In the data rows, the value 128 means zero.
The table, row by row:
[ 99 171 170 163 193  69 126  93  57  96 128 153  49 109  95 168 165 126
  96  83 155 137  95  99 101 240  54  73 198 158 150  89 146 108 126 111
 129 119  34  61 137 175 124 209 183  33  99 110 107 103 166 155 138 130
  80 234 146  98 126  92 173 109 117 200]
[113  90  88 193 209 115  95 154 143 179 103 138  49 112  69 154 229  71
 133 111 117  90  50 123 124 155 140 107  96 227  47 109  47 149 109  94
  94 152  74  96 166 158  98 140 145 127 154 149 120 237 179 103  83 141
 101 124 138 196 135 138 108  96 173 147]
[ 91 123 217 104 155 114 126 141 131 109 136  89 196 144 100 145 135 150
  77 202 141 196 198 111 139 147 110 152 162 139 112 142 166  66 124 114
  71 129 128  91 195 147 177 130 161 111 104 109 146  98  61 185 110 159
  87 121 176  83 136  65 109 190  51 136]
[ 87 164 102 178 104 123 128 108 115 110  92  80 121 147 101 174 135 159
  76 116 232 200 104 122 154 241 112  70 172 135 142 136  51  74 161 116
 103 142 139 104 203 209 120  98  77  96 179  77 130  56 133 120 130 196
 142 168 115  91 243  95  91 167  99 153]
[130 161 180 144  80 101 127 126  90 132 111  88 201 104 119 160 171 125
  54 197 177 255 209 137 107 255  65 105 189 104 134 135 130  30 134  70
  77 137 143 162 228 165 175 136 111 102 141 126 142 105 124 148 124 240
 156 163 116   5 199  57  86 145  48 116]
[161 147 147 149 185 127  91  46 120  78  95 132  72  74  88 181 148  88
  80  72 109 181 127 104 105 194 121  87 148 121 104 125 132 103 163  72
 154 139  79  87 216 112 129 158 161  56 118  90 147  93  91 154  80 136
  83 177 129 199 135 103  97 123  91 186]
[114  92 132 159  68  57  76 206 116  94 103 170 126 193  88 195 119 103
 124 149 213 178 139 136 155 167  95 188  85 207  92 128  96  69 148 130
  55 176 165 143 140 129 151 146 111 194 104 128  73 194  65 147 146 199
  73 124 141  36  83  26  78 167 154 131]
[124 134 151 120 152 115 125  87 144  53  66 172 122  84  97  99 130 126
   0 123 178 206 102  44 182 230   5  63 167 123 124 125 118 115 191  54
 200 165 120  57 201 181 102 180 199  96 182  93 132  97 152 110 136 120
 138 199 138 169 159 139 101  81  76 175]
[106 117 205 108 115 144  96 128  99  64  90 101 255 164  94 125 128 140
  90 198 154 255 230 101 144 179  96 136 117 107 131 106 162  32  72 100
  34 123  99 102 191 234 172 215 129 143  92 113 132 133  73 225  79 153
 166 132 121  51 191  39  98 138  66 122]
[ 87 108 124  99 170  84 110 106 104  76 152 178 115 109  61 115  95 142
  76 101 157 208 142  68 118 240  82 107 176 125 135 149  92  94 128  72
 159 130  51 104 167 168 150 182 135 107 125 139 137 133 154  95 119 126
  95 187 127 156 170 119  85 102  72 190]
[161 173 149 105 106 137 108 128 147 113 115  72 201 170  56 120  96 167
  55 149 152 242 209 139 133 151 104 140 158 124 111 129 141  49 119 119
  31 170 186 132 193 130 162 152 106 162 119 133 101 147  53 166 101 201
 136 111 115  93 146  69 139 148 107 103]
[123  94 144  92 130  92 101 153 117  74 125 133 129 187 107 209 160  69
 134 194 121 148 109 131 156 121 125 144  66 209   0 139  60  77 151 105
  32 144 132 135 181 155 161 170 161 171  72 121 120 237  67 149  79 143
 127 134  83 110  90  77 148 165 116 109]
[129  77 135 167 132  49 109  90 136 158 135 153  71 117 135 172 147  93
  99  64  72 123  75 132 116 107 116  97 113 235  41 131  82 105 179  31
 134 205  76 140 104 103  87 155 205 122 101 134  94 237 104 109 201 103
  99 148 159 187  75 111 118  93 123 146]
[122  80  87 120 183  64  96  74 144 139  76 202  82  88 111 153 121 156
  84  71  76  91  71 149  76 152 164  89 127 191  61 113  70  98 154  82
 101 160  95 102 111 118 102 188 161 115  86 141  72 192 130  83 144  80
  33 197 147 146 102 124 127 108 131 174]
[174 162 229 129 118 116  80 105  89  74  48 118 228 151 115 137 126 165
 119 127 174 255 193 100 125 179 100 163 162  62 157 140 172  78 174 126
   9 123 107 127 191 154 163 155 109 137 124 128 153 112  91 158 129 190
 161 147 124  68 185  60 120 152  90 135]
[ 61 138 165 108 122 102 120 112 114 119  86  96 177 181 147 126 163 112
 143 192 185 174 158 102 160 112 149 132  93 178 112 130  63  66  80 113
  39 172 111 144  97 137 139 150 137 133  71 154 128 171  97 125 124 165
  61 121 130 118 139  33 107 124 118 105]
[189 104 108 138 209 104 120  39 105  71  97 152 103  89 106 151 132 139
  79 109 100 122 115  95 117 212  88 105 140 115  86  96  95 117 171  98
 137 145  89  78 177 125 149 197 165  48  84 130  96  61 187 138 113 123
 132 202 141 187 132 152 147  83  77 177]
[151 123 144 133 176  84 134 118 152 115 121 160  86  95  50 136 166 145
 160  76 128 117  52  86 120  79 131  79  23 255  70 138  92 110 151  65
 118 167  98 123 126 156 134 201 143 128 104  70  94 180 138  59 153 107
 160 214 141 127 136 119 154  93 162 193]
[149 139 241  87  86 159 100 172 105 118 101  85 255 169  89 182 119 149
  31 172 228 240 226  64 130 219  72 120 220 130 119 133 165  85 106 109
 115 170 162  91 221 207 125 199 124 135 119  85 115 134 127 174  94 168
 138 208 126  54 208   3 101 160  54 151]
[195  76 167 155 151  94 105 159 106 123 101  76 161 131 147 144 130  80
 144 180  97 189 128 133 130 122 134 147 128 182  78 102 114  42  90 108
  62 162  93 156 146 147 153 144 146 126 117 151 134 181  97 122  86 175
 108 130 116 105 107  60 138 105 132 132]
[ 68  72  94 135 216 100 103 104 166 107 106 131  66 103 127 169 193 145
 143  64 135  65  16  92 163 160 164  76  91 198  72  72  89 163 142  88
 147 162  78  99 161  88 110 131 146 119 103 136 121 149 105 100  82 133
  87 183 177 133 113 133 145 104 115 209]
[123 137 116 101 121 147 167 134 103  84 162  97  90 146 122 146 142 140
 147 126 255 184 165 181 153 228 103  40  68 188  91  74  16  64 164  76
  90 165 188 108 188 198 119 164 119  60 214 138 136  72  55 112 152 167
 101 230 104  80 226 160 124 163 115 200]
[121  98 109 101 155 158 147 116 139  98 163 125  55 142  96 160 163 178
 158 137 174 160 126 148 110 125 150  68  75 255 124  67  37  92 113 108
  42 147 117 135 156 108 137  94 121  93 122 136 105 175 157 104 132 138
 164 195 117 127 180  72 105 108 142 167]
[ 74 142 143 135 107 180 166 102  80  69 155 122  92 175 104 147 108 119
 113  50 240 202 167 117 218 214  88  32 137 215 113  87  49  99 160 131
 134  95 124  84 168 184 166 138 117  87 162  92 154  86 134 125 135 142
 161 183 139  96 240 108  98 146 126 154]
[ 68 139  94 178 166  83 160 150 132 123 143 116  65 199  79 220  97 152
 198 109 193 142 109 154 159 110 133  80  10 255  75  62   0 105 155  60
  60 187 151 147 110 161 123 114  98  83 127 118 193 237  68 108 111 135
 132 184 118 126 195  48 139 110 145 169]
[134 130 151 106 159 105 108  77 106  75  78 113  97  93  96 116 144 112
  84  87 156 188 154  91 108 160 143  83 140  92 138 130 109 133 154 131
 142 129 102  95 141 135  91 146 131 127 149 111 118  97 125  89 125 144
  88 145 125 204 161 125  96 180 131 154]
[190 168 160 116 116 126 122 134  99  89 171 111 242  78  58 109 141 115
  46 152 184 207 246 111 133 228  96 153 153 108 190 152 120 112 145 102
 109 120 160  88 159 177 157 131  86 120 128 128 117 165 121 175 115 214
 141 179 139 110 195 124 147 122  37 126]
[153 120 168 168 225 133 125  90  65 108 122 184 101  97 109 106 118 128
  71  91 122 166  81 109 147 218  48  79 190 159 165 119 112 171 142  47
 127 150  88 131 201 142 127 159 193  99 122 120 135  70 121 126 114 157
  89 191 152 207 150 177 145 118 117 200]
[138  91 135 137 206  71 127  79 115 154  60 187 105 152 105 163 134  77
 123  69 140  69  96 130 113 136 107  67  81 235  72 144  19 117 157   0
 123 140  98 103 171 161 131 131 174 131 123  69 136 139  87 113 130 107
  90 183 129 163 137 122 130  77 130 180]
[158 147 160 174 160 131 103  77 107 101  87 160 130 116  93 130 143 127
  66 121 147 190  79  76 126 230  92  82 170 123 102 147 159 127 135  78
 145 131  95  56 202 180 123 180 145  93 142 157 157  75 180 105 130 159
  67 182 202 130 212 142 104 108  89 201]
[125 133 109 106 151 102  98 119 134 128 111 125 159 149 131 184 113  93
 139  90 165 174  74 142 124 108 119 165  77 255 102 127  75 121 105  95
  37 173 145 159 109  91 117 160 142 166  73 127 140 175  92  79  68 150
 104 136 110  72  55 104 101 128 125 154]
[130 110 157 142 126  92 101 125  89  97 125  95 181 129 100 126  90 134
  72 131 179 199 177 118 103 186  98 156 201 152 155 127 149  71 124 137
  99 136 116 102 255 199 111 137 149 104 140 160 123 126 113 107 117 162
 149 128 124 110 132 120  96 142 137 145]
[ 96  63 102 143 143  86  89  72 143 113 142 132  52 130 101 205 155 148
 163  57  69 151  62 122 137 153 134 149  16 255  76 119  88 106 130  74
 107 185  50 113 121 122 101 126 191 132 136 107  82 203 121  80 106  89
 100 159 130 168 140 103 156 104 137 233]
[ 84 109 139 132  75 148  96 118 112 115 170 107  91 206 140 155 129  84
 167  81 217 199 139 176  98 145 139  75  68 214  57  83   0  93 126 109
  67 101 153 120 185 132  80 127 112 185  99 104 191 208 144  69 134 223
 145 198 124  96 171  66 159 166 155 129]
[183 116 116 117 105 108  80 175 158 103 165 134 140 137  92 148 148 115
 118 132 174 196 173 128 147 110 168 143  71 194 106 137  98  48  94  63
  17 109 153 153 151 144 148 108 157 166 112 105 124 184  76 145 126 138
 135 169 154  53  98  20  96 122 147 150]
[118 110 104 150 242  64 127 100 140 130 128 195  78  90 125 104 190 139
 143  65 100  79  42  81 120 116 149 128  81 224  60 109  83 120 133  23
 121 164  90 101 146 147 112 173 175 107  93  70 101 136 133  62 105 116
  96 194 148 221 115  96 136  94 115 207]
[ 87 100 139 153  73  81 126  89 117 121 139  69  84 155 120 193 156 121
 188  55 255 122 171 195 177  96 137 118  56 255  92 128  49 113 160 135
  51 171 136 122 129 181 135 138  69 114  91 116 123 122 101 126 163 189
 136 165 115 136 156 104 147 135  97 181]
[125  99 103 125 211  49  86  56 127  65 144 163  77  94  73 128 107 110
 123  77  51  98  50 116 118 135 103 116  56 225 103 119  38 103 146  35
 128 155  81 111 139  79 103 255 136  93  55 109  96 164 112 124 139 101
  73 196 134 168 143  95 180  87 137 142]
[111 148 145 113  85 131  91 142 108  87  80 128 173 143  93 178  48 149
  14 172 170 186 240  60 116 186  49 117 183 103 127 125 116 106 106 127
  92 123 123 129 201 208 128 156 123 100 108 141 129 161 130 148  77 161
 122 148 162  76 195 102  92 117 105 174]
[153 143 123 163 171 107 108  46 152  58 125 155 144  49 120 148 122 104
  57 133 149 164 103 113 118 232  45  97 212 152 164 126 116 157 185  90
 137 140  72  60 160 141 141 163 144 124 104 104 161  45 152 113  97 145
  62 203 166 226 119 184 136  96 115 192]
[103 149 212 104 154 116 101  97 157 109 115  49 243 123 111 117 150 141
   9 159 162 216 205 116 126 201 105 144 146 112 101 145 198  62 142 111
  35 174 154 110 222 199 137 121 155 137  95 115  91 107 135 131 105 165
 164 166 132  59 198  68 166 123  46 160]
[120 114 163 170 251  95 167  19 128  85  71 210 120  80  98 126  98 190
  66 103 100 126  67  90 161 235  40  99 145 100 138 135 161 124 159  30
 179 108 136 131 144 192 139 254 122  32 110 136 135 104 153 160 150 119
  83 208 158 166 185 124 121  95  76 209]
[192 139 157 120 103 119  92 130 106  94  77  98 154 139  99 117 201 129
  19 167 167 229 192  77  96 241  78 167 212  66 150 167 161 170 131 116
  78 137 100 122 167 158 143 138 158 171 166  90 114 104  73 153  49 175
  84 161 156  73 172  68 104 130 140 141]
[130 144 145 144 107 154 124 112 118   0 108 105  98 147  74 152 120 166
  51 103 232 222 179 117 134 214  21  44 128 182 151 101  91  86 116 153
  98 111 124  92 219 184 153 150  96  75 211 100 141 134 167 147 102 159
 119 166 116  87 206 145 106  91  62 155]
[ 75 190 178 155 115 184 147  89  87  70 173 142 169 144 114 187  93 174
 115 137 255 225 201 160 158 247 103  77 162 163 146  88  69  88 183 122
  92 156 158  65 202 204 144 196 109  97 115  78 123 148 136 113  88 159
 139 198 152 109 238 155 129 140  87 126]
[ 95 142 144 115 129 192 132 105  83  83 126  98  94 130  98 140 146 116
 129 163 255 251 156 146 166 162  46 116 129 208 108 121  79  99 153 124
  97 134 122 151 222 151 146 150 105 130 139 147 125  95 180 111 142 193
 120 229  66 113 198 152  96  85 157 112]
[ 65  83 132 168  82 178 152 125 123  72 136 113 139 159 101 182 180 111
 143 125 255 226 211 134 154 243  72 118  94 205 128 111  89 124 170 106
 111 152 156 109 148 153 128 139 113  27 144  88  64  80 120  85 134 208
 173 233  89 104 241 162  95 177 107 178]
[173  89 101  96 141 110 124 129 139  93 176 137  62 167 134 177 184 100
 179  80 191 135  69 134 122 142 122 101  47 239  80 123   0 144 150 126
  67 152 165 139 164 138 106 131  94 112 109 113 115 206  82  87 102 109
 187 145 144 166 139  63 144 153 162 136]
[ 99  98 129 155 119 128 120 115 100  95 168 109 110 170 131 170  91 123
 213  77 250 133 143 202 143 152  86  59  51 255  94  74  42  72 100  70
  35 162 209 138 135 112  92  95 113  90 152  65 132 167 124 113 120 195
  89 127 150 130 145  85 107 132 108 144]
[159 135 190 131 121  16 128 141 136 108 124  89 125 202  91 153 164 109
 133 130 159 162 122 151 145  85 153 165  12 186  33  97  27  79 126  48
  33 171 130 144 167 135 127 139 167 132  58 102 130 168  55  91 119 152
 118 136 154  95  78  57 120 114 116 178]
[124 166 230 113  80 132 108 105 162  71 138  76 204 143  99 138  99 119
  42 191 194 255 168  80 150 230  33 112 182  81 172  99  87  62 173 109
 107 110 128 148 235 249 151 145 126 201 138 137 103  92 128 131  84 149
 156 186 154 111 185  77 109 167  76 199]
[102  93 117 118 106 174 110 127 174 111 151  95 144 110 167 149 167 143
 103 128 255 195 119  99 135 227  79  91 141 179 127  78  87  93 175 106
 107 119 130 139 228 173 168  83 106  84 173  99  98 110 169 141 125  97
 123 159 116 135 216 121 116 158  94 162]
[105 136 131 133  95 135 101 138 130 154 118  98 159 163 112 187 170 136
 140 157  93 161 154 125 101  74 139 164 120 201 108  93  56  26 119  80
  71 152 143 145 142 127  88 162 147 151 102 118 139 174  56  94 152 198
 122 115  86  58 112  47  82 132  98 159]
[131 100 161 130 123 100  67 147 102  81  49  64 155 179  76 193 108 157
 102 135 171 167 164 117 133  92 166 154 110 227  97  85  77  82  96  90
   0 165 129 149 176 108 158 118  83 142  74 126 152 175  84 168 111 129
 101 111 112  82 158  24 106 163 102 122]
[111  79 116 157 141  67 123 115 137 109 141 104 108 161 131 201  98 126
 169  95 221 157  75 156 131 136 149  70  66 255 131  92  29 124 159 115
  68 163 114 156 129 127 150 151 120 110 135 126 129 135 110  89 153 189
  92 150 159 115 158  52 170 127 168 120]
[152 135 155 101 142 145 151 143 107  58  95 116 161 144 106 189  66 178
 118 140 210 210 127 124 124 229  55  76 148 144 121 148  96 130 158 143
 144 125 170 103 145 171 105 118  69 166 155 121  95 144 106 159  85 140
 111 150 127 102 157  83 102 132 178 132]
[ 89 174 150 110 116 151  99 102  94  80 140 123 103 131  96 167  93 143
 103 124 246 218 161 137 152 245 103 117  94 160 153 108  73 143 161  99
 114 137 165  83 208 204 115 111  66  54 142 105 136 119 117 127 109 190
 153 150 114  92 205 115  85 178 122 133]
[167  84  92 156 210  82 118   7 153 159 138 157   0  97  57 155 114 183
 154 102  68  68   0 121  99 151 112  40  70 231  67 155  54  76 179  37
 148 182  35 149 147 132 164 175 164 151  79 105 101 159 147 130 145 124
  74 238 118 183  59 109 153  73 136 202]
[106  59 114 167 124  33 114 125 145 116 129  57  45 173  95 210 166 116
 143  76 255 171  85 164 113 107 155 128  45 255  44 103  10  81 125 123
  55 171 133 149 189 112 127 104  93 107 125  97 103 202  62  94 157 139
 177 161 127 139 135  59 107 127 129 143]
Every row adds up 2 patterns from a hidden set, each pattern the same size and each with its own weight. Each row also carries a little noise. Patterns are numbered from 0, in the order they first appear below.
Rows drawn again from the table, each followed by the numbers of its patterns, largest weight first:
[129  77 135 167 132  49 109  90 136 158 135 153  71 117 135 172 147  93
  99  64  72 123  75 132 116 107 116  97 113 235  41 131  82 105 179  31
 134 205  76 140 104 103  87 155 205 122 101 134  94 237 104 109 201 103
  99 148 159 187  75 111 118  93 123 146] 0 1
[118 110 104 150 242  64 127 100 140 130 128 195  78  90 125 104 190 139
 143  65 100  79  42  81 120 116 149 128  81 224  60 109  83 120 133  23
 121 164  90 101 146 147 112 173 175 107  93  70 101 136 133  62 105 116
  96 194 148 221 115  96 136  94 115 207] 1 0
[ 99  98 129 155 119 128 120 115 100  95 168 109 110 170 131 170  91 123
 213  77 250 133 143 202 143 152  86  59  51 255  94  74  42  72 100  70
  35 162 209 138 135 112  92  95 113  90 152  65 132 167 124 113 120 195
  89 127 150 130 145  85 107 132 108 144] 2 0
[ 68 139  94 178 166  83 160 150 132 123 143 116  65 199  79 220  97 152
 198 109 193 142 109 154 159 110 133  80  10 255  75  62   0 105 155  60
  60 187 151 147 110 161 123 114  98  83 127 118 193 237  68 108 111 135
 132 184 118 126 195  48 139 110 145 169] 0 2
[161 173 149 105 106 137 108 128 147 113 115  72 201 170  56 120  96 167
  55 149 152 242 209 139 133 151 104 140 158 124 111 129 141  49 119 119
  31 170 186 132 193 130 162 152 106 162 119 133 101 147  53 166 101 201
 136 111 115  93 146  69 139 148 107 103] 3 4
[125  99 103 125 211  49  86  56 127  65 144 163  77  94  73 128 107 110
 123  77  51  98  50 116 118 135 103 116  56 225 103 119  38 103 146  35
 128 155  81 111 139  79 103 255 136  93  55 109  96 164 112 124 139 101
  73 196 134 168 143  95 180  87 137 142] 1 0
[124 134 151 120 152 115 125  87 144  53  66 172 122  84  97  99 130 126
   0 123 178 206 102  44 182 230   5  63 167 123 124 125 118 115 191  54
 200 165 120  57 201 181 102 180 199  96 182  93 132  97 152 110 136 120
 138 199 138 169 159 139 101  81  76 175] 4 1
[195  76 167 155 151  94 105 159 106 123 101  76 161 131 147 144 130  80
 144 180  97 189 128 133 130 122 134 147 128 182  78 102 114  42  90 108
  62 162  93 156 146 147 153 144 146 126 117 151 134 181  97 122  86 175
 108 130 116 105 107  60 138 105 132 132] 3 0
[120 114 163 170 251  95 167  19 128  85  71 210 120  80  98 126  98 190
  66 103 100 126  67  90 161 235  40  99 145 100 138 135 161 124 159  30
 179 108 136 131 144 192 139 254 122  32 110 136 135 104 153 160 150 119
  83 208 158 166 185 124 121  95  76 209] 1 4
[ 89 174 150 110 116 151  99 102  94  80 140 123 103 131  96 167  93 143
 103 124 246 218 161 137 152 245 103 117  94 160 153 108  73 143 161  99
 114 137 165  83 208 204 115 111  66  54 142 105 136 119 117 127 109 190
 153 150 114  92 205 115  85 178 122 133] 4 2
[192 139 157 120 103 119  92 130 106  94  77  98 154 139  99 117 201 129
  19 167 167 229 192  77  96 241  78 167 212  66 150 167 161 170 131 116
  78 137 100 122 167 158 143 138 158 171 166  90 114 104  73 153  49 175
  84 161 156  73 172  68 104 130 140 141] 4 3
[151 123 144 133 176  84 134 118 152 115 121 160  86  95  50 136 166 145
 160  76 128 117  52  86 120  79 131  79  23 255  70 138  92 110 151  65
 118 167  98 123 126 156 134 201 143 128 104  70  94 180 138  59 153 107
 160 214 141 127 136 119 154  93 162 193] 0 1
[158 147 160 174 160 131 103  77 107 101  87 160 130 116  93 130 143 127
  66 121 147 190  79  76 126 230  92  82 170 123 102 147 159 127 135  78
 145 131  95  56 202 180 123 180 145  93 142 157 157  75 180 105 130 159
  67 182 202 130 212 142 104 108  89 201] 4 1
[ 87 164 102 178 104 123 128 108 115 110  92  80 121 147 101 174 135 159
  76 116 232 200 104 122 154 241 112  70 172 135 142 136  51  74 161 116
 103 142 139 104 203 209 120  98  77  96 179  77 130  56 133 120 130 196
 142 168 115  91 243  95  91 167  99 153] 4 2
[114  92 132 159  68  57  76 206 116  94 103 170 126 193  88 195 119 103
 124 149 213 178 139 136 155 167  95 188  85 207  92 128  96  69 148 130
  55 176 165 143 140 129 151 146 111 194 104 128  73 194  65 147 146 199
  73 124 141  36  83  26  78 167 154 131] 0 3
[105 136 131 133  95 135 101 138 130 154 118  98 159 163 112 187 170 136
 140 157  93 161 154 125 101  74 139 164 120 201 108  93  56  26 119  80
  71 152 143 145 142 127  88 162 147 151 102 118 139 174  56  94 152 198
 122 115  86  58 112  47  82 132  98 159] 3 0
[ 68  72  94 135 216 100 103 104 166 107 106 131  66 103 127 169 193 145
 143  64 135  65  16  92 163 160 164  76  91 198  72  72  89 163 142  88
 147 162  78  99 161  88 110 131 146 119 103 136 121 149 105 100  82 133
  87 183 177 133 113 133 145 104 115 209] 0 1
[ 65  83 132 168  82 178 152 125 123  72 136 113 139 159 101 182 180 111
 143 125 255 226 211 134 154 243  72 118  94 205 128 111  89 124 170 106
 111 152 156 109 148 153 128 139 113  27 144  88  64  80 120  85 134 208
 173 233  89 104 241 162  95 177 107 178] 2 4
[173  89 101  96 141 110 124 129 139  93 176 137  62 167 134 177 184 100
 179  80 191 135  69 134 122 142 122 101  47 239  80 123   0 144 150 126
  67 152 165 139 164 138 106 131  94 112 109 113 115 206  82  87 102 109
 187 145 144 166 139  63 144 153 162 136] 0 2
[125 133 109 106 151 102  98 119 134 128 111 125 159 149 131 184 113  93
 139  90 165 174  74 142 124 108 119 165  77 255 102 127  75 121 105  95
  37 173 145 159 109  91 117 160 142 166  73 127 140 175  92  79  68 150
 104 136 110  72  55 104 101 128 125 154] 0 3
[123  94 144  92 130  92 101 153 117  74 125 133 129 187 107 209 160  69
 134 194 121 148 109 131 156 121 125 144  66 209   0 139  60  77 151 105
  32 144 132 135 181 155 161 170 161 171  72 121 120 237  67 149  79 143
 127 134  83 110  90  77 148 165 116 109] 0 3
[ 95 142 144 115 129 192 132 105  83  83 126  98  94 130  98 140 146 116
 129 163 255 251 156 146 166 162  46 116 129 208 108 121  79  99 153 124
  97 134 122 151 222 151 146 150 105 130 139 147 125  95 180 111 142 193
 120 229  66 113 198 152  96  85 157 112] 4 2
[152 135 155 101 142 145 151 143 107  58  95 116 161 144 106 189  66 178
 118 140 210 210 127 124 124 229  55  76 148 144 121 148  96 130 158 143
 144 125 170 103 145 171 105 118  69 166 155 121  95 144 106 159  85 140
 111 150 127 102 157  83 102 132 178 132] 4 2
[167  84  92 156 210  82 118   7 153 159 138 157   0  97  57 155 114 183
 154 102  68  68   0 121  99 151 112  40  70 231  67 155  54  76 179  37
 148 182  35 149 147 132 164 175 164 151  79 105 101 159 147 130 145 124
  74 238 118 183  59 109 153  73 136 202] 1 0
[ 84 109 139 132  75 148  96 118 112 115 170 107  91 206 140 155 129  84
 167  81 217 199 139 176  98 145 139  75  68 214  57  83   0  93 126 109
  67 101 153 120 185 132  80 127 112 185  99 104 191 208 144  69 134 223
 145 198 124  96 171  66 159 166 155 129] 2 0
[ 61 138 165 108 122 102 120 112 114 119  86  96 177 181 147 126 163 112
 143 192 185 174 158 102 160 112 149 132  93 178 112 130  63  66  80 113
  39 172 111 144  97 137 139 150 137 133  71 154 128 171  97 125 124 165
  61 121 130 118 139  33 107 124 118 105] 3 0
[ 74 142 143 135 107 180 166 102  80  69 155 122  92 175 104 147 108 119
 113  50 240 202 167 117 218 214  88  32 137 215 113  87  49  99 160 131
 134  95 124  84 168 184 166 138 117  87 162  92 154  86 134 125 135 142
 161 183 139  96 240 108  98 146 126 154] 4 2
[131 100 161 130 123 100  67 147 102  81  49  64 155 179  76 193 108 157
 102 135 171 167 164 117 133  92 166 154 110 227  97  85  77  82  96  90
   0 165 129 149 176 108 158 118  83 142  74 126 152 175  84 168 111 129
 101 111 112  82 158  24 106 163 102 122] 3 0
[130 144 145 144 107 154 124 112 118   0 108 105  98 147  74 152 120 166
  51 103 232 222 179 117 134 214  21  44 128 182 151 101  91  86 116 153
  98 111 124  92 219 184 153 150  96  75 211 100 141 134 167 147 102 159
 119 166 116  87 206 145 106  91  62 155] 4 2
[183 116 116 117 105 108  80 175 158 103 165 134 140 137  92 148 148 115
 118 132 174 196 173 128 147 110 168 143  71 194 106 137  98  48  94  63
  17 109 153 153 151 144 148 108 157 166 112 105 124 184  76 145 126 138
 135 169 154  53  98  20  96 122 147 150] 3 0
[123 137 116 101 121 147 167 134 103  84 162  97  90 146 122 146 142 140
 147 126 255 184 165 181 153 228 103  40  68 188  91  74  16  64 164  76
  90 165 188 108 188 198 119 164 119  60 214 138 136  72  55 112 152 167
 101 230 104  80 226 160 124 163 115 200] 2 4
[ 96  63 102 143 143  86  89  72 143 113 142 132  52 130 101 205 155 148
 163  57  69 151  62 122 137 153 134 149  16 255  76 119  88 106 130  74
 107 185  50 113 121 122 101 126 191 132 136 107  82 203 121  80 106  89
 100 159 130 168 140 103 156 104 137 233] 0 1
[ 91 123 217 104 155 114 126 141 131 109 136  89 196 144 100 145 135 150
  77 202 141 196 198 111 139 147 110 152 162 139 112 142 166  66 124 114
  71 129 128  91 195 147 177 130 161 111 104 109 146  98  61 185 110 159
  87 121 176  83 136  65 109 190  51 136] 3 4
[111 148 145 113  85 131  91 142 108  87  80 128 173 143  93 178  48 149
  14 172 170 186 240  60 116 186  49 117 183 103 127 125 116 106 106 127
  92 123 123 129 201 208 128 156 123 100 108 141 129 161 130 148  77 161
 122 148 162  76 195 102  92 117 105 174] 4 3
[161 147 147 149 185 127  91  46 120  78  95 132  72  74  88 181 148  88
  80  72 109 181 127 104 105 194 121  87 148 121 104 125 132 103 163  72
 154 139  79  87 216 112 129 158 161  56 118  90 147  93  91 154  80 136
  83 177 129 199 135 103  97 123  91 186] 1 4
[153 143 123 163 171 107 108  46 152  58 125 155 144  49 120 148 122 104
  57 133 149 164 103 113 118 232  45  97 212 152 164 126 116 157 185  90
 137 140  72  60 160 141 141 163 144 124 104 104 161  45 152 113  97 145
  62 203 166 226 119 184 136  96 115 192] 1 4
[122  80  87 120 183  64  96  74 144 139  76 202  82  88 111 153 121 156
  84  71  76  91  71 149  76 152 164  89 127 191  61 113  70  98 154  82
 101 160  95 102 111 118 102 188 161 115  86 141  72 192 130  83 144  80
  33 197 147 146 102 124 127 108 131 174] 1 0
[130 161 180 144  80 101 127 126  90 132 111  88 201 104 119 160 171 125
  54 197 177 255 209 137 107 255  65 105 189 104 134 135 130  30 134  70
  77 137 143 162 228 165 175 136 111 102 141 126 142 105 124 148 124 240
 156 163 116   5 199  57  86 145  48 116] 4 3
[159 135 190 131 121  16 128 141 136 108 124  89 125 202  91 153 164 109
 133 130 159 162 122 151 145  85 153 165  12 186  33  97  27  79 126  48
  33 171 130 144 167 135 127 139 167 132  58 102 130 168  55  91 119 152
 118 136 154  95  78  57 120 114 116 178] 0 3
[ 75 190 178 155 115 184 147  89  87  70 173 142 169 144 114 187  93 174
 115 137 255 225 201 160 158 247 103  77 162 163 146  88  69  88 183 122
  92 156 158  65 202 204 144 196 109  97 115  78 123 148 136 113  88 159
 139 198 152 109 238 155 129 140  87 126] 4 2
[124 166 230 113  80 132 108 105 162  71 138  76 204 143  99 138  99 119
  42 191 194 255 168  80 150 230  33 112 182  81 172  99  87  62 173 109
 107 110 128 148 235 249 151 145 126 201 138 137 103  92 128 131  84 149
 156 186 154 111 185  77 109 167  76 199] 4 3
[ 87 108 124  99 170  84 110 106 104  76 152 178 115 109  61 115  95 142
  76 101 157 208 142  68 118 240  82 107 176 125 135 149  92  94 128  72
 159 130  51 104 167 168 150 182 135 107 125 139 137 133 154  95 119 126
  95 187 127 156 170 119  85 102  72 190] 4 1
[130 110 157 142 126  92 101 125  89  97 125  95 181 129 100 126  90 134
  72 131 179 199 177 118 103 186  98 156 201 152 155 127 149  71 124 137
  99 136 116 102 255 199 111 137 149 104 140 160 123 126 113 107 117 162
 149 128 124 110 132 120  96 142 137 145] 4 3
